In the rows, 128 means zero.
Rows swapped in pairs by one turn or mirror: which row each one swaps with
The rows were stretched afterwards, more along some directions than others.
dag: [137 137 117 153 138  80 136 116 130  93 152 117 105 133 136 130 132 147]
Zov: [141 157  96 124 117 147 164 102 136 119  94 140 112 116 160 152 119 125]
puzu: [116 162 129  81 149 100 168 129 160 101  93 131 132 138 196 117 124 135]
romil: [116 133 119 131 137  96 143 118 140 129 142 140 140 150 111 137 120 138]
noso: [115 133 121 135 152  83 115 140 153 137 164 128 107 141 114  80 114 147]
vuf: [113 123  94 165 134 134 163 114 134 126 121 111 109 141 127 129 142 138]
ked: [141 140 117 160 130  93 140 106 130 101 148 113  96 130 128 154 142 141]
rerer: [122 108 106 149 109 128 128  99 126 178 139 117 117 133 135 123 130 106]
gep: [124 108 114 139 113 122 123 104 132 181 139 121 118 129 136 116 133 106]
Fesul: [130 121 132  89 139 130 152 120 145 123  84 145 113 119 146 148 120 131]
Semu: [114 108 109 147 163 115 126 119 138 132 165 110 123 138 122  90 157 152]
dipo: [113 136 113 150 159  91 125 127 145 137 172 114 113 145 119  92 123 148]
bemos: [140 140 123 142 131  87 133 108 132 108 137 119  90 120 134 133 139 138]
buta: [144 148 124  89 148 110 159 121 146 106 101 140 139 128 173 102 118 134]
duk: [126 121 131  80 146 126 159 117 147 123  88 139 122 124 160 150 107 132]
Revib: [130 168 117 117 139 104 148 132 152 109 113 142 132 134 191 138 116 134]
Valu: [111 123 103 160 163 100 125 124 138 119 179 107 124 156 123 101 143 153]
kul: [111 128 110 147 160  97 122 118 146 139 170 110 115 146 128  91 141 147]
Dubop: [126 111 106 144 134  97 126 109 134 158 164 119 132 140 129 124 143 110]
refe: [120  96 123 128 122 108 142 119 137 129 109 132 109 105  93 103 123 143]
baler: [124 161 132 129 136  84 165 145 152 108 109 118 116 169 157 137 107 129]
non: [130 125 143 124 122 117 145 109 121 134 123 137 100 123 131 121 101 139]
sava: [128 109 117 150 102 133 126 104 126 181 137 118 111 133 127 118 122 113]
Fev: [137 164 108 119 116 141 161 108 137 117  91 142 120 119 180 149 116 119]
Fibel: [138 127 126 136 137  86 131 117 131 113 134 128  96 116 138 109 132 147]
Mamu: [122 113 134 114 134 108 141 131 158 159 121 141 132 129 124  85 114 112]
ruviz: [120 117 136  87 153 144 156 123 152 118 103 133 109 152 160 125 112 139]
latub: [139 131 113 146 142  97 143 109 144  95 151 112 103 138 129 156 149 147]
Gomim: [124  88 111 145 124 125 108 116 124 163 130 120 129 134 110  97 157 127]
nivu: [136 131 125 128 136 132 168 117 122 117 129 116 150 149 137 139 130 139]
Zofo: [116  95 117 127 110 117 141 123 141 138 101 143 116 106 102 104 120 121]
fibor: [136 162 110 108 124 132 155 111 145 121  92 146 119 116 183 144 120 121]
gilut: [125 117 128 131 120 120 136 131 149 151 117 144 131 130 120  97 122 100]
vado: [125  91 121 143 153  83 114 119 132 136 176 116 115 131  98  87 155 128]
besup: [118 140 124 115 171  90 142 138 157  92 128 130 124 134 172 108 129 167]
Vuvi: [125 117 134 111 157 135 148 125 147 117 120 127 101 154 132 104 123 147]
zez: [131 138 103 156 121 100 140 134 129 141 117 141 122 150 126 112 114 141]
Tav: [143 139 108 168 142 129 147 121 132 131 149 110 124 144 111 134 143 137]
begak: [113 107 118 133 121  89 109 114 139 162 135 132 109 147 131 104 147 120]
fuvo: [148 137 124 145 129  91 135 116 128 146 143 135 117 116 107 122 106 143]

Swapped with besup: vado
Swapped with Zov: sava
Swapped with zez: nivu

